In the data rows, the value 128 means zero.
The table, row by row:
[ 92 134 147  74 144  78  68 184  99 161 178 134 125 191  79 135 117 127
 158 157 189  69 109 164 175 169  55 162 180]
[108  88 117 131 143  99 114 169 150  30  20  87 160 107 134 108 177 150
 151 176 150  79 171 130 145  87 119 122  73]
[155 158  65 108  94 241 150  93 153 177 112 140 182  82 104 232  49  95
 109 116 122 164 148  43  84 118 156 104 146]
[123  65  93 157 182  85 165 135 162  17  10  92 101 116 171  84 175 148
 170 171 150 121 159 152 112  74 160 142  74]
[ 99 128 105 103  97 144 165 113 182  97  31 100 179  83 189 123 132 176
 152 162 208 100 200 124 153  46 166  84 136]
[143 167  62 101  96 241 162  97 142 171 106 144 179  80 107 224  57  90
 130 124 131 152 160  45  79 116 152  95 157]
[141  77  90 149 143 130 163 150 176  49  45  70 111 121 176  81 139 134
 165 181 199 118 167 106 152  70 157 136  89]
[107 124  92  98  99 132 155 118 162  82  40  95 178  85 190 119 135 172
 149 156 209 108 203 128 154  46 171  80 147]
[102  96 116 123 142  99 110 169 162  32  24  81 145 115 162 118 169 143
 158 184 157  80 177 130 148  99 117 137  88]
[142 163  68  96  97 235 149  82 141 179 112 130 178  89 105 220  52  92
 124 118 130 157 152  57  88 124 164 103 143]
[116 190  99  86  90 201  96 108 121 162  87 151 232  73  69 229  77 106
 110 139  85 117 151  74  81 145 126  87 135]
[158 141  63 152 137 210 141 134 143 128 120 151 104 117  52 188  93  67
 135 168 107 152  94  36  70 172 141 176  88]
[162  96  61 149 180 192 150 121 142  99  79 134 115 112  91 189  92  84
 145 144  76 174 111  71  49 152 153 165  84]
[ 74 170 141  54  86 102  88 130  99 213 213 198 139 157  89 159 116 134
 149 175 224  59 152 157 178 138 113 116 225]
[ 63 138 119  72 103 108 112 129 146  64  12 109 214  67 157 138 169 169
 141 182 176  50 211 144 146  70 138  57 125]
[119  58  92 152 190  90 154 140 169  21  11  75 109 125 168  93 168 153
 167 172 150 125 161 145 111  85 160 136  71]
[ 62 136 122  80  88 106 104 136 144  81  20 118 233  86 161 145 156 173
 137 168 175  64 221 145 143  73 138  53 126]
[156 178 197 152  56 151 147  85 108 218 236 134 130 102 178  81 115 153
  61  16  79 180 111 151 164 126 135  76 161]
[119  73 100 156 183  93 151 138 164  19  12  89 109 120 169  92 161 152
 164 174 153 115 158 144 116  74 160 133  80]
[182 132 213 193 114 123 125 122 103 158 253 136  55 163 137  51 160 115
  72  61  48 180  56 135 154 165  97 152 111]
[ 99  95 114 124 141  99 119 167 159  28  26  85 156 113 142  98 176 145
 159 176 155  87 175 129 141 103 118 124  82]
[185 116 198 208 150 101 142 108  96 134 209 115  51 156 158  49 151 130
  71  36  21 197  58 163 130 152 117 143 107]
[113  80  91 151 143 110 133 149 161  24  41 111 104 124 153 103 177 136
 166 202 183  91 155 119 154  89 151 154  86]
[122  86  99 148 132 120 136 161 156  25  42 105 103 123 141  99 186 132
 166 207 189  86 158 120 150  94 137 161  81]
[122  86  87 146 135 107 145 163 161  26  43 108  96 134 148 102 177 135
 154 193 184  89 145 125 152  88 153 159  76]
[ 86 140 111  93  88 106 133 121 151  79  52 133 176 106 167 140 168 166
 151 191 206  56 191 135 142  63 171  77 130]
[ 96 161 131  52 103 125 113 119 110 225 191 155 143 153 119 151  78 152
 162 136 243  93 149 155 181 112 112 109 255]
[ 67 179 162  28 103  75  68 131  99 224 183 175 189 148  83 179 112 145
 154 143 196  42 158 171 172 138  82 101 222]
[108  92 131 114 187  72 115 158 109 151 167 147  81 196  99 123 117 116
 167 153 168 104 107 173 138 164  95 176 165]
[126 170  77 103  88 208 119  94 124 152 120 184 185  80  73 232  89  84
 116 159 111 132 131  60  68 132 145 118 124]
[161 102  56 149 172 185 143 119 136 104  88 125 102 122  82 185  98  73
 139 134  66 183  95  70  39 156 155 175  79]
[107  98 124 103 185  56 110 148 118 168 180 147  73 196 101 121 116 128
 171 158 173 101 106 163 131 156  96 175 173]
[197 128 192 201 111 147 155 125 104 173 248 105  63 137 168  46 124 125
  74  36  66 210  62 129 173 158 115 138 120]
[ 81 150 141  64 146  63  98 125  96 209 167 184 146 165 107 155 108 157
 154 144 193  85 131 189 147 122 128 103 219]
[ 74 138 127  77  87  97 115 123 143  83  17 115 233  76 165 145 170 178
 146 170 171  61 218 148 142  65 141  57 127]
[126  88  95 154 129  95 143 159 171  35  53 103  94 133 142  94 182 126
 166 205 185  87 159 118 154  90 141 161  76]
[176 116  42 152 146 238 155 131 158 134 105 111 110 120  87 176  58  64
 135 138 107 186 103  38  71 152 146 174 106]
[110 102 127 108 183  65 100 146 111 154 176 139  75 201  86 123 121 128
 174 148 184 105 107 177 129 157 102 186 179]
[165 160 217 173 112  99 100 142  85 157 219 110 117 138 129  48 155 127
  69  38  25 167  70 153 158 177  82 130 103]
[ 97 137 149  80 151  79  69 183 101 170 184 146 119 181  73 135 120 125
 157 160 187  73 130 160 167 178  49 167 170]
[150 109  52 144 180 177 146 129 142 105  84 125 107 120  83 191  80  78
 142 139  70 179 102  73  36 158 149 184  86]
[ 57 185 160  27  95  84  60 132 104 217 181 161 199 145  87 177 114 157
 164 145 199  53 159 174 169 147  84  96 221]
[133 193 241 123  60 117  93 102  71 198 209 145 180  99 149  98 146 147
  52  26  45 143 122 173 149 156 100  65 135]
[153 182 205 151  76 151 145  80 105 217 246 129 128 114 188  81 115 147
  52  15  79 186 109 150 168 130 130  73 163]
[113 133 127 101 137  99  94 170 116 160 207 165  81 202  76 124 121  98
 172 183 216  78  97 147 158 175  82 196 174]
[165 114 199 205 150  97 148 110  92 148 217 110  58 152 160  56 155 137
  67  28  21 197  57 157 125 166 117 145  98]
[120  84  95 145 139 103 130 162 156  30  48 113 101 127 151  93 179 132
 169 207 183  81 154 117 139  92 137 154  88]
[193 131 202 191 101 144 157 124 108 163 236  89  62 151 172  34 121 123
  73  28  65 217  67 133 171 159 115 141 117]
[116 179  96  82  88 204 108 107 123 165  81 156 229  65  76 247  97  96
 106 134  90 131 144  72  58 157 124  93 126]
[178 118 206 204 147  93 140 109  91 135 219 113  62 149 160  57 163 130
  78  40  21 193  59 164 136 153 122 143 100]
[162 129  64 157 137 202 134 134 143 107 113 153 109 143  59 202 102  57
 132 174 104 149  97  47  73 178 134 179  87]
[ 71 176 130  49  89  88  80 123 100 217 209 196 149 159 102 166 113 138
 152 163 230  53 150 152 180 136 102 120 223]
[166 116 202 207 142  96 146 120  98 133 208 121  55 147 162  53 153 136
  70  39  26 202  61 163 125 164 117 141  94]
[113  63  93 147 186  91 149 134 162  25  18  81 109 123 167  95 181 142
 166 185 155 105 161 137 117  79 152 149  82]
[179 117  55 152 142 236 162 139 156 130 124 100 115 119  81 185  59  54
 127 137 105 185 104  32  82 159 142 180 107]
[180 148 212 207  98 120 126 127 101 145 250 143  65 149 129  48 158 123
  68  70  58 173  59 137 151 178 101 152  99]
[189 107  43 147 145 235 171 134 156 132 107 107 120 113  79 181  65  66
 134 125 118 186 104  35  68 148 140 175 106]
[158 149 215 174 106 108 119 133  87 149 217 112 109 137 127  55 148 135
  66  46  22 169  67 159 159 175  76 133  96]
[140 195 238 140  82 119 104 106  82 192 213 146 175 104 152 101 152 164
  45  29  44 149 100 162 165 154  91  64 144]
Every row belongs to one group in each of 3 separate groupings. In each grouping, groups are numbered from 0 in the order they first appear among the rows asked about.
Some new rows, each followed by its group in each grouping, the strongest grouping first:
[174 114 196 199 142  92 128 113  89 133 212 111  60 153 156  42 161 126
  66  37  20 195  58 153 127 158 127 132  95] 0 0 0
[114  56  89 151 180  83 163 137 167  23  13  84  98 117 171  94 176 148
 165 179 158 118 164 143 118  82 157 141  66] 1 0 0
[ 86 138 142  77 147  80  79 188 102 172 183 140 118 189  61 139 119 118
 162 165 189  64 113 151 177 163  42 150 177] 2 0 1
[ 76 149 135  61 148  73 101 109 105 212 166 174 142 158 114 151 100 158
 166 145 190  85 147 184 143 127 123 109 234] 2 1 0
[ 83 128 101  97  75 120 126 120 156  78  45 145 171  85 161 128 165 175
 150 198 197  55 204 146 154  61 168  74 130] 1 1 2
[147 197 223 145  54 129 123  87  94 206 241 172 136 117 160  94 147 149
  46  51  71 156  84 154 158 152 128  94 137] 0 1 2
[127 191 234 133  57 115  98  97  81 192 219 160 181 105 147  93 137 166
  48  17  38 153 108 170 158 161 107  59 133] 0 1 1
[176 129 208 206 148  91 142 115 101 147 213 116  63 156 159  59 153 139
  76  35  27 204  66 157 132 159 124 141  92] 0 0 0
[101 121  87  99 107 139 164 105 172  86  44  90 177  94 195 121 130 165
 158 148 209 104 202 129 158  39 171  68 138] 1 1 3
[ 74 141 126  78  94 111 115 126 147  69  21 113 226  77 157 141 166 180
 146 161 161  55 214 148 138  80 139  63 106] 1 1 1
[127  62  92 153 178  87 154 140 171  12  14  89  98 121 164  90 170 162
 159 183 154 110 160 147 117  82 160 138  72] 1 0 0
[156 106  62 155 183 193 146 120 140 108  91 125 104 117  84 195  87  73
 136 140  76 185  88  65  43 164 145 170  87] 3 0 0
[ 59 184 159  29 105  88  63 141  92 222 183 173 205 152  92 168 107 146
 141 153 202  49 159 174 163 136  87  98 227] 2 1 1
[108  64  95 152 178  91 149 139 168  17  11  86  95 127 170 101 174 145
 159 183 140 110 159 149 117  72 157 148  82] 1 0 0
[ 61 187 151  29 101  84  67 147  92 216 178 176 189 153  88 170 110 146
 143 133 201  44 158 180 172 150  76  96 223] 2 1 1
[107  91 121 105 179  69 109 151 107 151 183 143  75 197 105 131 116 130
 162 158 188 105  93 158 140 158 100 188 174] 2 0 0
[ 79 107 100  92 122  95 153 103 161  74  19 124 182  90 190 132 161 186
 141 162 160  96 206 156 118  42 187  72 120] 1 1 0
[122 147  65 105 129 195 146  90 137 154  91 154 177  88 100 230  82 114
 114 128  86 153 145  88  30 119 178  94 126] 3 1 0
[134 154  74 112 134 195 150  79 135 156  84 156 184  85  93 230  75 106
 112 124  81 152 140  94  41 141 179  98 137] 3 1 0
[177 132 216 195  93 129 136 138 101 152 231 135  61 152 142  50 155 111
  79  67  46 181  48 130 155 178  99 163  92] 0 0 2
[167 145 224 180 105 114 100 140  92 160 213 118 102 139 133  61 152 132
  63  32  23 176  70 146 149 182  75 143  99] 0 0 1
[160 175 207 142  69 146 145  86  95 212 236 121 126 111 189  85 111 157
  65  10  75 192 106 158 172 123 133  75 158] 0 1 3
[163 107  63 155 183 188 153 120 151 108  77 124 108 129  73 190  86  74
 130 139  73 173 106  66  40 157 152 171  96] 3 0 0
[126 104 117 107 145 119 125 152 131 186 202 132  76 193 104 118  87 102
 169 154 223 116 106 128 184 148  86 172 196] 2 0 3
[129 168  67  93  96 238 148  94 146 171 115 147 184  71 107 230  44  95
 126 118 128 162 140  43  75 122 168  98 156] 3 1 3
[146 175  56 112  92 237 160  99 145 169 114 144 190  71 102 226  57  99
 118 116 124 164 156  48  85 118 164  97 153] 3 1 3
[168 109  65 152 183 191 137 129 128 106  94 115 103 126  81 187  95  70
 136 140  70 171  94  64  39 156 151 167  81] 3 0 0
[ 97 130 149  72 141  71  70 181 103 175 180 142 135 183  77 136 129 113
 163 162 184  66 115 153 166 175  47 160 171] 2 0 1
[120  96 102 145 132 104 141 150 173  29  50 122 105 131 156 101 175 120
 155 205 187  88 157 124 145 101 152 145  82] 1 0 2
[173 119 203 201 146 101 141 112  97 141 215 126  60 147 156  46 152 132
  69  30  23 203  49 175 135 158 121 142  87] 0 0 0
[167 104  67 155 180 185 147 120 146 111  89 123 107 115  84 181  88  71
 137 133  72 182 106  74  37 165 143 157  83] 3 0 0
[161 170 212 144  70 155 147  82 112 211 228 125 119 107 184  71 123 150
  70  18  73 180 112 146 169 110 139  64 166] 0 1 3
[131 114 107 100 149 111 111 167 123 181 202 125  70 184 100 112  93 109
 180 154 228 109 101 138 182 147  91 175 186] 2 0 3
[125 110 113  99 147 122 116 155 124 182 202 135  75 195 111 114  88 114
 179 149 212 111 109 135 181 147  83 178 203] 2 0 3
[ 77 149 137  64 140  78 100 114 106 194 183 181 141 159 110 157 107 151
 161 144 197  78 138 179 142 123 133 108 219] 2 1 0
[160 118  59 148 128 211 142 139 145 114 112 144 124 125  60 199  95  57
 141 170 107 146  92  38  72 168 135 178  84] 3 0 2
[108 100 111 139 146 105 111 171 154  26  18  88 160 116 138 101 170 142
 167 185 152  95 170 140 147 102 125 134  82] 1 0 1
[184 107 194 201 142  85 159 106 105 145 210 116  52 152 162  43 153 133
  72  33  24 197  65 161 120 158 116 137  98] 0 0 0
[150 195 212 151  50 122 119  94  94 188 237 181 124 119 158  98 144 148
  51  55  66 151  95 157 157 140 139  98 148] 0 1 2
[ 81  99 100 105 140  91 149 105 145  67   8 120 165  89 172 131 154 170
 149 165 172  85 193 148 122  46 182  77 130] 1 1 0
[176 117 198 202 147 106 148 118  93 149 216 127  55 155 150  49 156 137
  68  31  11 205  61 165 129 156 114 144 102] 0 0 0
[159 113  65 157 185 186 148 125 139  98  86 131 116 119  71 201  84  72
 135 144  68 171  99  66  41 149 153 169  89] 3 0 0
[ 65 137 121  76  83 105 111 135 141  83  18 109 230  80 159 139 163 180
 148 177 167  54 211 145 142  64 133  55 121] 1 1 1
[124  59  89 151 175  82 158 143 172  16  19  83 107 123 164  88 168 150
 169 169 148 110 165 149 119  83 167 151  81] 1 0 0
